Here are some numbered points:
c(0.6, 0.8, 0.3, 0.4, 0.6, -0.5, 0.2, -0.9, -0.2, -0.1, 0.9, 0.5, 0.2, -0.3, 1.1, -1.8, -1.7, 0.5, 0.9, -0.7, 1.1, -0.6, -0.8, 0.6, -1.2, -0.6, -0.3, -1.2, 0.0, 0.1, 1.7, 0.4, -0.2, 1.7, -0.5, 0.5, -0.7, 0.7, 0.6, -1.4, -1.2, 1.3, -0.2, -0.2, -0.2, -0.2, -1.2, 0.7) 0
c(0.7, 0.6, 0.5, 0.5, 0.9, -0.1, 0.2, -0.5, -0.2, -0.2, 0.8, 0.4, 0.2, -0.4, 1.4, -1.8, -1.8, 0.2, 0.7, -0.6, 1.1, -0.6, -0.8, 0.3, -1.0, -0.3, -0.2, -0.7, -0.1, 0.2, 1.8, 0.5, -0.3, 1.5, -0.3, 0.8, -0.8, 0.9, 0.7, -1.3, -0.8, 1.3, 0.1, -0.4, -0.1, -0.3, -1.1, 0.7) 1
c(0.2, 1.4, -0.2, 0.2, 0.7, -0.1, -0.8, -0.9, -0.1, 0.0, 0.3, 0.6, -0.4, -0.7, 1.1, -1.6, -2.1, 0.5, 1.1, -0.6, 0.5, -1.1, -1.2, 0.1, -1.0, -0.5, -1.0, -1.3, 0.2, -0.9, 1.7, 0.8, -0.4, 1.3, -0.5, 0.9, -0.8, 0.5, 1.1, -1.4, -1.0, 1.3, -0.3, -0.1, 0.4, -0.1, -1.1, 0.7) 2
c(0.1, 0.0, 0.4, 0.6, 0.9, 0.2, 0.4, -0.3, 0.3, -0.1, 0.5, 0.1, 1.0, -0.2, 1.3, -1.8, 0.2, -0.1, 0.4, -0.2, 0.6, -0.4, -0.7, -0.1, -0.4, 0.1, 0.5, -0.9, -0.3, 0.6, 1.6, 0.5, -0.2, 0.2, 0.1, 0.8, -0.3, 1.2, 0.6, -0.1, 0.3, 0.3, -0.5, -0.5, -0.5, -0.9, -0.6, 0.8) 3
c(-0.1, -1.1, 0.5, 0.6, 0.8, 0.8, 1.4, 0.0, 0.6, -0.1, 0.9, -0.3, 1.6, 0.6, 1.4, -1.8, 1.1, -0.8, -0.4, 0.3, 1.3, 0.3, -0.6, -0.6, 0.3, 0.5, 1.2, -0.2, -0.7, 1.1, 1.0, 0.3, 0.4, -0.3, 0.5, 0.9, -0.1, 1.6, 0.2, 0.6, 1.1, -0.5, -0.1, -0.6, -1.0, -1.2, -1.0, 1.1) 4
c(0.2, 2.0, -0.2, -0.2, 0.4, -0.2, -1.1, -0.7, 0.0, 0.0, -0.4, 0.6, -0.5, -1.0, 0.7, -0.9, -2.2, 0.4, 1.0, -0.6, 0.1, -0.8, -1.6, 0.4, -1.0, -0.4, -1.2, -1.6, 0.4, -0.8, 1.8, 0.2, -0.5, 1.1, -0.2, 0.5, -1.4, 0.6, 1.1, -1.3, -0.7, 1.0, -1.0, -0.3, 0.0, -0.6, -0.9, 1.3) 5
c(-0.2, -1.3, 0.3, 0.4, 0.6, 1.0, 1.2, 0.7, 0.5, 0.2, 0.5, -0.4, 1.6, 0.2, 1.3, -1.0, 1.8, -0.8, -0.5, 0.3, 0.9, 0.3, -0.9, -0.4, 0.5, 1.0, 1.1, 0.0, -1.4, 1.4, 1.1, -0.6, 0.0, -0.5, 0.5, 0.9, -0.7, 2.0, 0.3, 1.0, 1.2, -0.5, -0.6, -0.8, -0.9, -1.7, -0.9, 1.5) 6
c(-0.1, -0.5, 0.3, 0.4, 0.8, 0.6, 0.6, 0.7, 0.5, 0.3, -0.2, -0.5, 1.4, 0.0, 0.8, -0.5, 1.4, -0.7, -0.7, 0.2, 0.3, 0.2, -0.8, -0.4, 0.5, 0.9, 0.5, -0.2, -0.5, 0.8, 0.7, -0.5, 0.5, 0.0, 0.3, 1.4, -0.8, 1.6, 0.7, 1.0, 0.9, -0.2, -0.7, -0.7, -0.6, -1.1, -0.5, 1.4) 7
c(0.3, 2.6, -0.8, -0.6, 0.4, -0.1, -2.0, -0.3, -0.7, 0.6, -0.6, 0.7, -1.1, -0.7, 0.6, 0.1, -2.1, 0.6, 0.8, -0.5, -0.5, -0.7, -1.1, 0.9, -1.3, -0.5, -1.5, -1.1, 0.6, -0.9, 1.3, -0.4, -0.5, 1.7, -0.6, 1.2, -0.8, 0.4, 0.9, -1.5, -1.3, 2.2, -1.0, 0.3, 0.3, 0.1, -0.4, 0.8) 8
c(0.2, 0.8, 0.0, -0.4, 0.3, 0.0, 0.0, -0.1, -0.3, 0.1, -0.3, 0.7, 0.3, -0.1, 0.7, 0.8, -0.4, -0.3, -0.5, 0.4, -0.3, 0.5, 0.0, 0.9, -0.3, -0.3, -0.2, -0.2, 0.2, 0.2, 1.1, -0.5, -0.1, 0.1, 0.3, 1.2, -0.5, 0.8, -0.3, -0.2, -0.1, 0.8, -0.4, -0.1, 0.0, -1.0, 0.1, 0.3) 9
c(-0.4, -0.9, 0.3, -0.2, 0.0, 0.3, 1.4, 0.3, 0.1, -0.5, 0.5, 0.6, 0.7, 0.6, 1.2, 1.3, 1.6, -1.0, -1.1, 0.9, -0.2, 1.5, 1.3, 0.1, 0.5, 0.0, 1.6, 0.2, -0.2, 1.3, 0.8, -1.1, 0.5, -1.2, 0.9, 0.9, 0.4, 1.3, -0.5, 1.3, 1.3, -0.5, 0.0, -0.3, 0.0, -1.7, 0.5, 0.2) 10
c(-0.1, 0.6, -0.2, -0.8, 0.0, -0.5, -0.2, -1.1, 0.1, -0.2, 0.0, 0.9, -0.8, -0.5, 1.2, 1.0, -0.8, -0.8, -0.2, 0.4, -0.3, 0.6, 0.4, 0.5, -0.9, -0.8, -0.6, -0.3, 0.4, -0.6, 0.3, -0.9, 0.4, -0.1, 0.0, 0.4, 0.4, 0.5, -0.8, -0.4, -0.8, 1.1, -1.0, 0.5, 0.9, -0.5, 0.2, -0.5) 11
c(-0.6, -1.9, 0.3, -0.5, -0.6, 0.5, 1.9, -0.4, 0.6, -1.1, 0.6, -0.2, 0.6, 0.9, 1.4, 1.0, 1.9, -1.6, -1.2, 1.0, 0.8, 2.1, 1.0, -0.3, 0.9, -0.2, 0.8, -0.1, -0.8, 1.1, 0.0, -0.6, 0.9, -2.3, 0.5, 0.5, 0.6, 1.3, -1.2, 2.2, 1.1, -0.7, -0.5, -0.5, 0.0, -2.0, 0.6, 0.1) 12
c(-0.3, 0.2, -0.2, -0.7, -1.0, -0.7, -0.2, -1.6, -0.3, -1.1, 0.0, 0.7, -1.6, 0.3, 0.9, 1.3, -0.4, -0.6, -0.5, 0.8, 0.3, 0.1, 0.0, 0.2, -0.3, -0.8, -0.4, -1.0, -0.4, -1.3, 0.2, -0.6, 0.5, -1.0, 0.0, 0.6, 0.6, -0.1, -2.0, 0.4, -0.7, 1.1, -1.0, 0.0, 1.8, -1.1, 0.7, -0.1) 13
c(-0.4, -1.5, 0.2, -0.3, -1.4, -0.8, 0.0, -1.4, -0.1, -0.8, -0.2, -0.1, 0.3, 0.8, 0.7, 1.4, 0.8, -0.9, -1.4, 1.4, 0.3, 1.1, 0.5, -0.2, 0.9, 0.7, 0.2, 0.2, -0.9, -0.5, -0.3, -0.7, 1.5, -1.7, 1.0, 1.0, 0.8, 0.4, -2.1, 1.0, -0.3, 0.3, -0.7, -0.1, 1.4, -1.8, 0.3, 0.6) 14
c(0.1, 0.1, -0.3, -0.3, -1.5, -1.5, -1.0, -2.1, -1.0, -0.5, -1.0, 0.6, -1.3, 0.3, 0.4, 1.3, -0.9, -0.6, -0.9, 1.5, -0.2, -0.1, 0.0, 0.3, 0.2, 0.5, -1.3, 0.0, -0.4, -1.9, 0.6, -0.6, 1.0, -0.7, 0.4, 1.3, 0.1, 0.4, -1.9, -0.3, -1.1, 1.3, -1.1, 0.6, 2.2, -1.0, 0.3, 0.3) 15
c(-0.2, -1.7, 0.1, -0.5, -0.6, -0.8, 0.8, -1.4, -0.8, -0.5, -0.9, 0.2, 0.4, 0.9, 0.9, 1.5, 1.5, -1.7, -1.6, 2.0, 0.3, 1.4, 0.6, -0.6, 1.3, 1.0, 0.1, 0.8, -1.7, -0.1, -0.2, -1.3, 1.7, -2.3, 1.2, 1.6, 0.8, 1.1, -2.4, 1.1, 0.9, -0.4, -0.7, 0.3, 1.8, -1.0, 0.5, 0.4) 16
c(0.1, -1.9, 0.0, -0.6, -0.4, -0.9, 1.2, -1.1, -0.4, -0.2, 0.0, -0.4, 0.5, 1.3, 2.1, 1.2, 1.7, -1.9, -2.3, 1.3, 0.6, 1.8, 0.4, -0.6, 1.4, 0.7, 1.4, 0.5, -2.6, -0.6, -0.6, -1.0, 1.4, -2.1, 1.4, 2.2, 0.5, 1.6, -2.7, 1.6, 0.7, -1.2, -0.9, 1.1, 1.8, -0.7, 0.5, 1.1) 17
c(1.2, -0.2, -0.9, -0.1, -0.8, -1.0, -2.1, -2.5, -1.6, -0.9, -1.0, 0.4, -0.4, 1.4, 2.5, 1.3, -1.0, -0.8, -1.3, 0.5, -0.2, 1.1, -0.3, 0.4, -0.9, -0.3, -0.5, -0.7, -2.2, -1.5, -2.2, 0.2, -0.6, -0.9, 0.3, 2.6, -0.1, 0.4, -2.3, 0.5, -1.0, 1.0, -1.1, 2.0, 3.3, 0.2, -1.6, 0.6) 18
c(1.9, 0.6, -2.2, 0.3, -0.1, -0.9, -3.2, -2.9, -2.3, -1.6, -1.2, 1.1, -2.9, 1.0, 2.7, 1.4, -2.6, -0.2, -0.9, -0.3, 0.0, -0.1, 0.6, 0.8, -3.4, -2.0, -2.0, -1.6, -2.5, -2.7, -2.1, -0.2, -0.6, -0.6, 0.5, 2.8, -0.3, 0.3, -1.5, -0.3, -1.8, 1.7, -0.7, 2.8, 3.9, 1.2, -1.2, 1.2) 19
c(1.9, -2.5, -1.8, 0.8, 0.1, 0.5, -0.5, -0.9, -1.0, -2.2, 1.3, -0.1, -0.1, 3.4, 3.5, -0.7, 1.9, -2.2, -2.2, 0.5, 0.5, 0.3, 1.2, -0.7, -2.2, -0.5, 0.4, 0.4, -4.6, -0.3, -3.5, -0.5, 0.8, -2.3, 1.8, 2.9, 0.7, 1.8, -1.7, 2.5, -0.3, -1.3, 1.0, 2.4, 4.2, 0.2, -1.4, 2.9) 20
c(1.5, -0.2, -2.2, 1.7, -1.4, -0.5, -3.4, -1.5, -1.9, -3.0, 0.4, 1.1, -2.4, 0.6, 2.0, -0.1, -1.3, 0.2, -1.0, -0.3, -0.3, -1.6, 0.1, 0.5, -3.6, -1.6, -3.4, -0.2, -2.5, -2.8, -2.9, 0.5, -0.2, -0.4, 0.2, 1.8, 0.1, -0.2, -0.3, -0.2, -2.6, 0.9, 0.4, 2.6, 4.3, 0.0, -1.5, 2.4) 21
c(1.4, -0.4, -1.2, 1.9, -0.3, -1.3, -3.1, -0.6, -2.0, -0.7, 0.7, 1.2, -3.1, -0.1, 0.4, 0.2, -0.6, 1.7, -1.6, -0.8, 0.3, -0.8, 0.3, 0.6, -1.4, -0.8, -3.7, -1.2, -0.6, -2.5, -2.8, 0.0, 0.0, 0.2, 0.7, 2.1, 0.0, -1.2, -1.4, -0.6, -1.4, 0.0, 0.1, 2.6, 2.9, 0.7, 0.5, 1.7) 22
c(0.6, -1.0, -0.8, 0.6, 0.4, -0.7, -2.2, -1.0, -0.9, -0.1, 1.9, 0.5, -0.6, 0.9, 0.2, 0.7, 0.4, 0.9, -0.8, -1.4, 0.9, 0.5, 0.4, -0.2, 0.3, 0.1, -2.1, 0.2, -0.8, -1.2, -2.2, -0.4, 0.2, -0.6, 0.3, 1.8, 0.1, 0.0, -1.8, 1.3, 0.1, -1.3, 0.5, 1.7, 1.6, 1.1, 0.2, 1.9) 23
c(0.3, -1.6, 0.4, 0.7, 1.2, -0.5, -1.1, -0.6, -0.1, -0.8, 1.2, -0.2, 0.8, 1.3, 0.7, 0.6, 1.8, -0.1, -0.9, -1.3, 1.5, 1.1, 0.2, -0.1, 1.1, 0.6, -0.6, 1.1, -0.6, 0.3, -1.9, 0.5, 0.5, -1.4, 0.6, 1.6, 0.6, 0.1, -1.3, 2.1, 1.2, -1.3, 0.6, 1.1, 0.2, 0.9, 1.6, 1.4) 24
c(-0.2, -1.4, -0.1, 0.7, 0.9, 0.8, -0.9, -0.2, 0.6, -0.5, 1.0, 0.1, 1.1, 1.2, 0.5, 0.6, 2.5, -0.6, 0.2, -0.9, 1.0, 0.6, -0.1, -0.5, 1.1, 0.2, 0.0, 1.8, -0.8, 0.1, -1.2, 0.6, 0.8, -1.8, 1.1, 1.0, 0.5, -0.1, -0.2, 2.6, 1.3, -2.3, 0.6, 0.9, -0.7, 0.3, 1.8, 0.9) 25
c(0.4, 1.3, -0.3, 0.8, 0.2, -0.5, -2.9, -0.6, 0.4, -0.3, 0.2, 0.3, -0.7, 0.5, 0.5, 0.4, -0.6, 0.9, 1.0, -0.9, -0.3, -1.1, -0.2, 0.4, -0.4, -0.3, -1.3, 0.5, 1.0, -1.0, -0.1, 0.8, 1.2, 1.4, 0.9, 0.3, -0.2, -0.4, 0.5, -0.6, -0.4, -0.9, 0.0, 0.7, 0.0, 0.9, 1.4, 0.2) 26
c(0.1, 0.0, -0.4, 0.1, 0.3, 0.9, -1.1, 1.0, 0.4, -0.3, 0.2, 0.4, 0.7, 0.6, 0.0, 0.6, 1.3, 0.4, 0.6, -0.3, 0.0, 0.1, 0.0, 0.0, 0.1, -0.1, 0.8, 1.2, 0.3, 0.2, 0.2, 0.7, 0.9, 0.0, 1.6, -1.0, -0.2, -0.2, 0.2, 0.6, 1.5, -2.3, 0.4, -0.1, -0.3, -0.2, 0.8, 0.4) 27
c(0.3, 1.9, -0.7, 0.0, -0.3, 0.1, -1.5, 0.2, -0.3, 0.2, -0.9, 0.7, -0.7, 0.0, 0.0, 0.7, -0.6, 1.7, 1.2, -0.5, -0.8, -0.7, -0.8, 0.6, -1.1, -0.1, 0.0, 0.6, 1.0, -0.4, 0.3, 0.6, 0.0, 1.4, 1.3, -1.3, -0.4, -0.6, 1.0, -1.2, 0.5, -1.0, 0.1, -0.2, 0.5, 0.0, 0.5, -0.4) 28
c(-0.1, -0.4, -0.5, 0.3, -0.2, 0.8, 0.1, 0.9, 0.0, -0.7, -0.9, 0.2, 0.9, 1.1, -0.1, 0.8, 1.0, 0.8, 0.3, -0.2, -0.4, 0.6, -0.6, 0.4, 0.0, 0.1, 1.5, 1.3, -0.8, 0.7, -0.1, 0.5, 0.0, 0.0, 2.2, -1.2, -0.1, 0.4, 0.6, 0.6, 1.8, -1.6, 0.3, -0.7, 0.1, -1.1, -0.4, 0.0) 29
c(0.2, 2.2, -1.4, -0.3, -1.2, 0.1, -1.7, 0.6, -0.5, -0.1, -1.1, 1.1, -1.2, -0.4, -0.8, 1.0, -2.8, 2.2, 1.6, -0.8, -1.6, -0.9, -1.4, 1.5, -2.0, -1.1, -0.4, -0.1, 0.0, -0.8, 0.9, 0.3, -1.4, 1.9, 1.5, -1.4, -0.5, -0.7, 1.8, -1.6, -0.4, 0.5, -0.1, -0.2, 0.8, 0.1, -0.9, -0.4) 30
c(-0.3, 0.2, -1.3, 0.2, -1.1, 1.3, 1.2, 0.9, 0.1, 0.1, -0.4, 0.6, 1.5, 0.6, -1.2, 0.5, 1.2, 0.6, 0.2, -0.6, -0.3, -0.1, -0.3, 0.4, -0.5, 1.4, 1.8, 1.1, -0.6, 0.6, 1.1, 0.3, 0.0, -0.6, 1.3, -1.2, -0.2, 0.2, 1.0, 0.7, 2.3, -1.7, 0.0, -1.4, -0.1, -0.9, -1.3, -0.3) 31
Which three points above are nearest to each new point, looking only along the 4 directions in which the numbered points spread most? Their numbers follow each, nearest first.
c(-1.2, -0.8, 0.7, 0.3, 1.3, -0.5, -0.9, -1.0, 1.0, -0.8, -2.1, -0.9, -1.7, -1.3, -0.8, -1.3, -3.1, 1.0, 0.9, 0.5, -0.1, -0.1, -0.3, -0.1, 0.4, -1.1, -0.2, 0.0, 0.7, -0.6, -0.2, -0.4, -0.7, 0.3, 0.4, -0.5, -0.9, -1.7, 0.9, -2.0, -3.5, 2.0, -0.8, 0.3, 0.0, 1.4, -1.6, -2.3) : 8 5 2
c(1.1, 0.2, -1.3, -0.2, -0.7, 0.9, 0.6, 0.9, 0.1, 1.6, 0.0, -1.2, -1.4, -1.0, -1.2, 0.8, -1.3, -0.3, 0.6, -0.3, -1.4, -0.5, 0.1, -1.1, 0.8, 1.2, -0.3, 0.1, 0.6, -0.9, -0.3, 0.3, -2.0, -0.8, -0.8, -1.0, -0.2, -0.2, 0.6, -0.7, 0.2, 0.7, 0.8, 0.3, -1.7, 1.8, 2.5, -1.0) : 28 26 9
c(-0.6, -0.4, 0.4, -0.2, 0.3, -0.2, 0.9, 0.1, -0.2, -0.3, 0.0, 0.6, 1.3, 0.0, 1.0, 1.2, 0.7, -0.7, -0.9, 1.0, 0.1, 0.8, 0.0, 1.1, -0.1, 0.4, 0.5, 0.0, -1.1, 0.8, 1.1, -0.8, 0.0, -0.9, 0.1, 1.3, -0.2, 1.7, -1.0, 0.3, 0.5, 1.0, -0.3, -0.2, -0.5, -1.4, 0.3, 0.6) : 10 7 9
c(0.7, -2.0, -1.0, -0.1, 0.0, 1.3, 2.5, 2.0, 0.3, 2.0, 0.7, -1.6, 0.6, -0.2, -0.8, 0.3, 1.7, -0.7, -0.3, 0.0, -0.7, 1.0, 0.2, -2.1, 2.2, 1.5, 1.4, 0.8, -0.2, 1.4, -0.1, -0.2, -1.3, -1.6, 0.1, -1.0, -0.3, 0.6, -0.2, 1.1, 1.7, -1.2, 1.1, -0.2, -2.1, 0.4, 2.0, -1.6) : 31 29 10
c(-1.8, -2.0, 0.7, 0.4, 2.0, 0.5, -1.0, 1.1, 1.9, -0.7, -3.3, -1.7, -1.5, -0.7, -0.4, -1.3, -2.7, 0.3, 0.5, 1.9, -0.2, -0.1, -0.3, -0.8, 0.9, -0.7, 0.1, 0.5, -0.5, -0.4, -1.3, -0.7, 0.2, -0.2, 1.0, -0.1, -0.7, -2.0, 0.9, -1.6, -3.0, 1.3, -1.0, -0.1, 0.1, 1.2, -1.9, -1.6) : 9 11 5
c(-0.7, 1.8, 0.9, -4.0, -1.3, -0.6, 1.0, -0.8, -1.1, -0.1, 0.9, 0.0, -1.4, 0.4, -0.1, 2.0, -0.1, -1.8, 0.2, 0.7, -1.6, -1.1, 0.8, 1.7, 0.9, 3.8, -1.8, 0.0, -1.4, 0.1, 0.1, 2.0, 1.8, -1.6, -3.3, -2.6, 2.4, -1.3, -0.7, 0.6, 0.8, 0.6, 0.7, -0.5, -1.0, 0.5, 0.3, 5.5) : 9 11 13
c(-1.5, -3.8, 0.8, 0.0, 1.4, 1.9, -0.2, 2.3, 1.6, -0.4, -2.6, -1.6, 0.3, -0.2, 0.3, -1.6, -0.1, 0.1, -0.3, 2.3, 0.1, 0.4, 0.0, -1.3, 1.8, 0.2, 0.8, 0.8, -1.2, 0.8, -2.1, -0.7, 0.5, -0.8, 0.9, 0.8, -0.8, -0.4, 0.8, 0.0, -0.6, -0.2, -1.1, -0.5, -0.6, 0.5, -2.8, -0.7) : 7 4 6
c(0.4, 1.6, -0.8, 0.6, -0.2, -0.9, -2.1, -0.2, 0.0, 0.8, -0.6, 0.8, -1.4, -0.8, -1.1, -0.2, -1.4, 1.3, 1.0, -1.0, -0.6, -1.1, -0.4, 0.9, -1.6, -1.0, -1.2, -0.6, 1.3, -0.8, 0.4, -0.2, -0.2, 2.0, -0.1, 0.1, -0.5, -0.7, 0.6, -1.6, -0.8, 1.1, -0.2, -0.1, 0.6, 0.8, 0.0, -1.1) : 30 8 28
c(-1.0, 3.0, 0.9, -3.9, -2.2, -0.7, -0.1, -0.9, -1.3, -0.4, 0.4, 0.1, -1.5, -0.4, -0.9, 1.8, -1.5, -1.1, 0.9, 0.8, -1.8, -1.4, 0.6, 1.4, 1.1, 2.4, -1.7, -0.8, 0.5, -0.7, 0.3, 1.2, 2.1, -0.6, -2.9, -2.9, 1.9, -2.1, -0.6, -0.2, -1.3, 1.3, 0.2, -0.5, -0.7, -0.1, 0.1, 4.0) : 11 9 13
c(0.7, 0.2, 0.1, 0.2, 0.1, 0.2, 0.2, -0.7, 0.3, 0.4, 0.2, -0.1, 1.1, -0.3, -0.4, 0.0, 0.8, -0.5, -0.2, -0.2, -0.2, 0.4, 0.6, -0.1, 0.5, -0.9, 0.7, 0.1, 0.6, 0.4, -0.2, -0.7, -0.3, 0.1, -0.4, 0.1, 0.3, -0.1, 0.1, 0.7, 0.7, -0.5, 0.5, 0.2, -0.3, 0.3, 1.0, -0.4) : 29 27 31
c(0.1, 1.4, -1.9, 0.1, -0.8, 1.1, -0.3, 0.7, -0.1, 0.0, -0.6, 0.7, -0.2, -0.2, -1.9, 0.5, -0.4, 1.2, 1.4, -0.8, -0.6, -1.6, -0.8, 0.3, -1.2, 1.0, 0.8, 0.9, 0.1, -0.5, 1.5, 0.3, -0.4, 0.0, 0.7, -1.1, -0.7, -0.3, 1.2, -0.5, 1.3, -0.6, -0.3, -0.7, 0.6, -0.6, -0.9, -0.7) : 28 26 27
c(1.1, 0.1, -1.4, -0.3, -0.2, 1.0, 0.6, 1.3, -0.1, 1.4, -0.4, -1.0, -1.4, -0.9, -0.5, 1.1, -1.5, -0.4, 0.2, 0.1, -1.7, -0.3, 0.0, -1.4, 0.9, 1.2, -0.4, 0.0, 0.6, -0.7, -0.7, 0.7, -1.7, -0.6, -0.3, -1.5, 0.0, -0.1, 1.3, -0.9, 0.4, 1.4, 0.5, 0.4, -1.8, 2.2, 2.4, -0.7) : 28 26 9
c(-1.2, -2.2, 0.5, 0.4, 1.5, 1.4, -0.8, 0.8, 0.9, -0.3, -2.9, -0.7, -0.6, -1.0, 0.3, -1.4, -1.5, 0.4, 0.0, 1.2, 0.0, 0.1, -0.5, -0.7, 0.8, -0.3, -0.4, 0.2, -0.1, 0.1, -1.5, 0.3, 0.2, -0.2, -0.7, 0.5, -1.0, -1.1, 0.9, -0.8, -1.2, 1.4, -1.5, -0.8, -0.5, 0.5, -3.0, -1.4) : 9 3 1
c(0.7, 1.5, -0.6, 1.2, 0.2, -0.3, -2.3, -0.7, 0.0, 1.0, -0.4, 0.6, -1.1, -1.1, -0.7, -0.4, -2.0, 0.8, 1.1, -1.2, -0.2, -0.7, -0.1, 0.3, -1.5, -0.9, -1.1, -0.4, 2.1, -1.2, 0.6, -0.3, -0.6, 2.4, -1.1, -0.2, -0.5, -0.8, 1.0, -1.9, -0.7, 1.3, 0.3, 0.2, 0.5, 0.8, 1.0, -1.5) : 30 8 28
c(-0.4, 0.3, 0.9, -0.2, 0.0, -1.4, -0.2, 0.4, 0.6, 0.2, 1.2, 0.7, 0.0, 0.3, -0.8, -0.9, -0.1, 0.5, 0.5, -0.5, 1.1, -0.3, 0.3, -0.2, -0.6, -0.8, 0.3, -0.7, 1.0, 0.1, -0.6, 0.1, 0.0, 0.2, 0.1, -0.2, 0.3, -0.1, -0.1, 0.0, -0.7, -0.5, -0.1, -0.1, -0.6, 0.3, 0.4, -1.2) : 9 29 26
c(-0.5, -1.0, 1.4, -0.1, 1.0, 0.1, 1.4, -0.1, -0.3, -0.7, 0.2, 0.0, 0.5, -0.2, 0.4, -0.9, 0.6, 0.4, -0.6, 0.8, 0.1, 0.1, -0.4, 0.4, -0.2, 0.1, 1.0, -0.1, -0.3, 1.0, 1.1, -0.2, -0.1, -0.6, 0.9, 0.7, -0.5, 1.2, -0.7, 0.4, 0.3, 0.8, 0.1, -0.8, -0.4, -1.1, -0.1, 0.3) : 7 3 4
c(-1.2, 0.1, 0.3, 0.1, 1.0, 0.2, -2.0, -1.0, 0.2, 0.0, -2.1, 0.2, -2.1, -1.8, 0.1, -1.7, -3.8, 1.5, 0.8, -0.1, 0.2, -1.4, -1.0, -0.1, -1.4, -1.3, -1.2, -0.9, 1.1, -1.1, -0.8, 0.8, -1.1, 1.4, -1.2, 0.5, -1.2, -1.5, 0.6, -2.0, -2.4, 2.5, -1.6, 0.5, 0.0, 1.3, -2.4, -1.8) : 8 5 2
c(0.2, -1.6, 1.6, 0.5, 1.0, 0.4, 2.2, 0.0, -0.6, -0.5, 0.7, -0.7, 0.2, -0.2, 0.1, -1.9, 0.9, 0.2, -0.1, 0.4, 1.4, -0.1, -0.1, -0.3, 0.3, 0.4, 1.2, -0.5, -0.2, 1.2, 1.1, -0.1, -0.7, -0.2, 0.1, 0.2, -0.6, 0.8, -0.4, -0.5, 0.2, -0.2, 0.2, -0.7, -0.3, -0.9, -0.4, 0.2) : 7 4 3
c(0.3, 0.4, -0.1, 0.4, -0.1, -0.2, 0.0, 0.0, 0.0, -0.4, -1.0, 0.8, 0.3, 0.2, -0.6, 0.1, -0.7, 0.4, 0.1, -0.4, 0.1, 0.2, -0.7, 0.0, -0.7, -0.8, 0.7, 1.0, 0.4, 0.2, -0.4, 0.3, -0.2, 0.4, 0.7, 0.0, -0.1, 0.1, 0.6, 0.1, 0.4, 0.1, 0.2, -0.1, 0.8, -0.9, -0.7, -1.5) : 9 28 26
c(-0.8, 3.6, 1.6, -4.4, -2.6, -0.9, 0.6, -0.8, -0.2, -1.0, 0.7, -0.4, -0.9, 0.1, -0.3, 1.6, -1.3, -1.2, 0.5, 0.9, -1.6, -0.8, 0.3, 1.6, 1.1, -0.7, -1.5, -1.4, 0.2, -1.4, -0.7, 1.3, 1.4, 0.3, -2.1, -2.4, 2.0, -1.3, 0.0, -0.2, -1.1, 0.9, -0.4, -0.5, -0.3, -1.0, -0.2, 1.6) : 11 9 13
c(0.3, 1.6, -0.7, 0.4, -0.6, -1.2, -1.8, 0.0, 0.0, 0.5, -0.5, 0.4, -1.3, -0.7, -1.2, -0.3, -0.9, 1.5, 0.7, -0.8, -0.6, -1.1, -0.6, 1.4, -1.4, -1.3, -0.9, -0.6, 1.3, -0.6, 0.3, -0.4, -0.4, 1.5, -0.4, 0.0, -0.2, -0.9, 0.3, -1.2, -0.4, 0.6, -0.2, 0.1, 0.6, 0.4, 0.1, -1.6) : 30 28 26
c(-1.7, -2.2, 0.6, 0.3, 1.9, 1.2, -1.2, 1.0, 1.4, -0.3, -3.3, -1.1, -0.9, -0.9, -0.2, -1.3, -2.4, 0.8, 0.6, 1.9, -0.1, -0.2, -0.5, -0.9, 0.8, 0.0, -0.2, -0.1, -0.2, -0.2, -2.0, -0.3, 0.2, 0.1, 0.8, 0.1, -0.9, -1.7, 0.7, -1.7, -2.5, 1.9, -1.1, 0.0, 0.3, 1.3, -2.7, -1.6) : 9 11 5
c(1.2, 2.6, -2.1, 0.1, -0.8, 0.6, -0.4, 0.8, -1.1, 1.7, -0.8, 0.0, -2.4, -0.8, -1.6, 0.5, -2.5, 1.1, 0.6, -1.4, -0.8, -0.9, -1.1, -0.7, -1.0, -0.1, -0.4, 0.3, 1.7, -1.7, 1.1, 0.4, -0.5, 1.2, -0.9, -1.9, -0.4, -0.5, 0.9, -2.1, -0.8, 1.3, 0.5, -0.2, 0.5, 0.9, 1.2, -1.9) : 30 28 8
c(0.6, 0.4, 0.2, 1.0, 0.3, 0.2, -1.1, 0.0, 0.4, 0.7, 0.0, 0.6, 0.1, 0.2, -0.7, -0.3, 0.2, 0.6, 0.2, -0.6, 0.5, -0.1, 0.6, -0.2, 0.0, -0.4, 0.1, 0.2, 1.4, 0.0, 0.2, -0.2, 0.4, 1.4, -0.2, -0.2, 0.0, -0.2, 0.5, -0.3, 0.6, -0.2, 0.4, -0.2, 0.0, 0.2, 1.4, -0.9) : 28 26 27
